(in the rows, 128 means zero)
The rows below come in pairs that one turn or mirror swaps. Which row does each named row swap with?
doza: [134 128 124 124 112 166 130 115 148 131 110 121 114 131 124 118 119 136
  98 125  81 109  90 118 119 173 119 123 122 150]
milu: [141 133 134 119 102 166 123 114 138 114 113 120  94 117 135 130 131 144
 117 147 102  97  89 131 127 179 140 129 130 143]
zili: [134 125 131 135 122 117  99 154 129 133 117  86 103 137 131  99 140 139
 140 132 160 128 126 134 125  77 146 105 132 157]
pefan: [138 139 115 122 109 161 128 126 147 135 126 118  93 116 136 125 110 140
 103 148  96  91  88 116 116 165 152 125 131 147]
kiba: [141 157 110 126 112 123 148 105 120  98 167 156 136 153 127 102 129 129
 125 120  89 142 146 149 148 149 128 121 133 105]
Kep: [131 128 105 129 138 136 110 138 139 123 116  87 114 135 134  89 137 141
 124 111 166 137 111 148 113  76 155 111 118 140]
kudub: [143 134  95 123 119 140 163 115 149  99 159 166 141 120 126 113 115 109
 113 123  91 139 145 140 153 142 136 107 129 109]
mibu: [146 141 103 121 115 139 142 123 127 100 165 161 132 144 147 108 105 117
 142 115  90 126 147 154 139 152 127 124 140  97]
kugus: [130 123 143 126 116 153 142 114 141 124 118 122 117 134 121 134 113 147
 116 135  98  97  69 112 117 172 124 131 124 141]
Gazop: [ 93 125 138 136 106 114 172 167 101 123 120 108 159 124 115 157 110 102
 138 100 157 143 142 146 129 147 143 143 142 126]
sero: [138 120 111 130 112 123 109 154 127 129 104  80 120 136 129  97 134 150
 122 126 155 123 102 134 122  74 145 117 117 138]
kuf: [ 87 124 161 135 111 107 149 164 108 145 111 122 139 119 127 153 138 105
 128 119 164 144 158 160 126 142 138 134 121 115]
Bar: [ 82 124 139 129  95 122 157 167 110 145 123  91 143 112 126 154 133  99
 129 101 149 162 155 142 135 133 140 129 133 123]
zulav: [161 141 100 113 133 136 150 121 127 104 158 156 130 132 129 112 136 102
 136 109 104 127 146 157 144 176 131 124 142 108]
kepok: [152 142 104 118 126 136 155 112 127  90 148 158 136 149 130 100 119 104
 123 110  91 126 148 141 153 163 120 119 142 116]
Rinop: [151 142 106 135 119 137 149 104 136  88 149 144 148 135 128 118 133 108
 147 111  85 143 158 135 136 162 131 127 133 103]
kodus: [141 143 125 148 107 111 117 167 136 112 104  79 110 142 141  92 116 125
 138 125 163 125 106 123 130  92 147 118 124 142]
pil: [ 92 120 151 128 109 106 158 155 108 131 114 101 149 120 105 164 131 120
 143 109 163 143 135 177 133 140 133 137 130 122]
Luker: [137 128 119 139 136 119 107 140 113 126 110  94 112 124 148 106 143 148
 136 118 156 126 119 137 104  75 152 125 119 158]
lases: [119 129 144 141 148 112 109 149 126 122 125 106 117 149 142 106 128 135
 132 136 170 111 134 126 119  75 167 123 111 149]
zoz: [150 121 136 112 107 156 131 110 145 134 115 131 106 121 119 122 110 137
 101 143  86  94  87 113 129 163 132 125 132 134]
gemu: [123 129 118 140 140 119 125 162 126 133 119  81 116 141 142  99 123 139
 125 112 150 130 121 120 113  75 163 108 109 151]
kasid: [108 111 144 113 105 117 147 145 105 143 121 101 165 109 108 164 125 103
 126 109 165 144 156 148 127 146 129 133 119 122]
kikug: [129 136 130 137 130 122 119 141 140 127 118  90 112 132 142 103 135 141
 138 111 172 125 132 139 102  72 167 114 123 151]
nem: [154 116 135 118 115 157 124 115 138 122 111 129 110 113 127 127 100 150
 111 158  96  98  97 123 128 160 147 118 135 165]
sos: [104 127 151 131 113 116 164 144 110 132 115 103 151 117 114 157 133 118
 157 109 157 149 164 170 125 152 133 146 136 118]
Gigo: [147 139 113 121 115 150 158 110 130  89 165 139 135 136 130 104 132 116
 124 114  77 134 145 139 158 146 122 112 130 108]
mokis: [123 118 139 132 101 101 162 146 128 156 121  92 144 107 106 135 118 110
 140 103 160 167 163 130 129 146 121 138 121 116]
peve: [136 137 137 131 142 111 112 159 133 127 120  79 102 141 132 102 123 146
 133 125 140 123 114 132 104  79 165 120 123 149]
Nedir: [147 135 143 145 119 162 124 112 153 127 107 119 103 113 124 117 111 146
 106 131  87 106  79 130 121 157 128 126 141 137]
dul: [142 128 138 118 113 163 136 110 151 141 120 131 126 123 136 124  87 145
 116 133  98  94  86 129 109 164 140 120 132 143]
Lofot: [142 137 100 135 126 137 154 104 134  93 160 152 136 127 144 103 125 105
 123 113  94 142 155 158 153 151 127 108 126 112]
leni: [125 122 136 127 131 130 107 152 136 149 117  80 102 135 136  97 125 145
 138 112 158 125 127 132 125  73 152 114 120 133]
koz: [ 99 127 154 117 100  99 153 160 103 140 118 119 143 124 136 161 140 101
 128  95 159 143 158 153 131 139 137 129 136 112]
gedof: [165 145 116 129 126 140 153 111 135  94 159 151 130 140 128 114 120 106
 118 112  96 138 135 150 140 173 133 118 124  92]
Tufur: [135 121 132 145 121 166 128 123 146 116 108 134 116 114 135 133 108 138
 115 144  94  90  91 116 109 157 139 131 105 153]
zilaf: [145 146 111 120 128 138 143 110 148 103 165 157 130 136 120 101 102 103
 131 124  94 139 150 142 149 158 137 118 135 100]
pup: [147 134 104 126 133 130 165 126 130 100 172 150 146 129 135 111 114 103
 131 118  91 147 145 152 147 167 134 113 134 120]
muro: [151 136 125 146 122 119 108 162 130 129 111  86 102 150 124  98 117 134
 123 126 155 127 129 130 109  77 165 118 119 146]
furu: [ 85 124 148 139 119 110 152 153 115 136 114 111 164 128 139 148 130  96
 125 101 158 133 164 161 137 137 133 135 119 108]
Bezik: [134 141 113 128 136 121 105 176 123 121 112  99 118 143 136  95 127 146
 121 137 162 116 118 138 124  75 145 121 126 140]
nafek: [163 125 118 126 140 131 147 111 135  95 165 160 139 131 118 102 132 125
 136 113  96 146 151 157 142 164 131 116 128 133]
Bunop: [153 138 113 124 131 124 147 133 126  98 166 159 133 132 131 108 102 102
 149 125  95 136 156 150 146 156 120 117 128 105]
pimib: [134 125 129 133 107 158 145 119 149 119 112 129 107 116 130 113  97 125
 108 148  99  89  94 117 104 174 130 120 131 134]
rerer: [102 124 149 124 112 121 149 155 112 128 110 112 153 103 123 164 147 114
 150  91 154 162 146 167 143 134 143 143 131 126]
bebiv: [133 124 142 126 141 112 118 152 124 135 112 102 115 154 147 108 120 148
 122 125 159 121 125 120 114  74 160 124 122 155]
Ziv: [120 134 114 130 133 103 108 137 114 126 117  88 120 151 132  99 133 155
 140 135 161 124 121 143 110  78 159 130 115 144]
nabeb: [132 119 106 128 119 165 132 114 150 121 116 129 104 119 142 127 103 121
  89 136 106 102  81 117 121 166 131 123 120 136]
gim: [152 129 108 118 118 131 150 123 127  93 166 159 142 139 123 102 131 120
 135 112  93 134 151 139 148 163 130 119 144 102]
lelo: [142 144 137 126 105 162 128 120 148 143 114 123 115 118 130 112  97 128
 114 146 111  85  91 119 114 170 143 136 131 151]
Lun: [129 116 127 129 109 168 131 122 168 131 111 127 106 112 130 128 116 139
 105 136  93  99  84 120 125 161 141 130 121 144]
ripas: [104 123 148 123 112 106 159 160 121 133 115  88 158 109 126 151 130  97
 139 108 159 149 158 140 133 153 125 132 145 113]
Fube: [139 131 129 135 135 116 115 139 131 120 105  91 107 140 125 120 140 148
 137 121 174 133 109 127 113  72 152 134 134 144]
vuga: [109 111 149 126 112 116 159 162 107 130  99  90 147 115 123 139 139 110
 143  93 164 151 159 153 137 155 146 136 115 121]
roz: [111 122 145 135 104  93 149 150 106 115  98 110 155 108 121 152 140 116
 135  99 161 168 146 157 126 136 136 139 136 113]
fudub: [139 145 112 119 121 124 152 110 136  87 164 155 141 135 124 111 111 113
 110 103  97 144 136 141 162 145 129 122 122  92]
Nos: [141 110 124 130 111 149 140  98 150 129  98 142 112 121 142 132 122 129
 111 130  94 104  75 119 133 165 143 139 131 145]
tef: [106 118 122 119 107 117 159 144 115 129 112  93 161 117 111 153 130 118
 135  89 166 158 157 158 149 139 116 131 127 118]
guz: [ 97 131 147 124 101 110 162 157 111 127 119  95 149 123 123 154 131  97
 139 102 144 158 164 158 120 154 139 138 142 128]
ranef: [145 128 126 132 107 152 131 114 161 117 123 133 115 122 132 123 106 146
 104 154  95 102  97 110 117 170 127 124 144 148]
romum: [109 127 134 146 131 124 104 151 138 147 112 102 115 149 138 119 126 138
 125 139 150 108 129 129 114  65 151 119 111 139]
pumeb: [129 145 119 125 135 101 111 144 114 150 124  94 107 140 135 102 120 144
 131 139 148 130 111 121 103  78 161 115 124 132]
vidor: [ 89  99 131 124  93 130 154 152 123 116 106  97 154  96 121 157 132 123
 134 105 152 158 153 157 133 142 131 127 129 116]
Zubup: [136 157 114 135 134 143 138 108 134 110 167 161 138 119 135 110 132 100
 128 119  98 142 151 159 151 153 125 125 134 104]
Razo: [ 95 111 141 132  91 118 154 158 111 130 100  97 158 127 135 135 129 104
 149  94 160 147 166 154 128 143 133 119 128 125]
Bop: [ 93 123 158 131 111 115 159 157  88 129 116 119 161 120 114 153 136 125
 121  97 150 160 152 136 142 137 142 134 121 120]
firu: [128 125 117 126  99 155 143 114 152 125 109 134 112 132 130 125 115 137
  95 148 107 101  81 111 106 154 114 128 124 147]
pono: [134 133 133 142 133 109  87 148 127 123 114  91 110 141 132  98 127 146
 147 130 148 118 110 146 106  87 166 124 123 146]
lesa: [117 142 128 134 136 124 113 147 106 130 123 101 109 149 136 108 152 141
 126 122 161 123 104 108 110  78 143 112 123 146]
figot: [147 129 138 118 111 167 129 111 135 130 106 122 104 131 129 126 104 144
 104 140 104 103  81 122 120 171 134 112 134 149]
kenu: [155 134  98 135 127 123 154  96 135 101 146 169 118 126 137 118 129 121
 127 106  94 131 146 148 160 143 127 115 138 114]
belup: [ 91 105 154 127 105 116 146 164 117 128 107 103 139 108 139 152 129 110
 142 105 157 167 150 159 122 139 142 140 132 115]

lelo is swapped with Bunop
lesa is swapped with Bop
vidor is swapped with Kep
Gazop is swapped with pumeb
Tufur is swapped with Zubup
kodus is swapped with mokis
nafek is swapped with milu
kugus is swapped with kiba
ranef is swapped with gedof
gim is swapped with figot
nabeb is swapped with kudub
Fube is swapped with roz

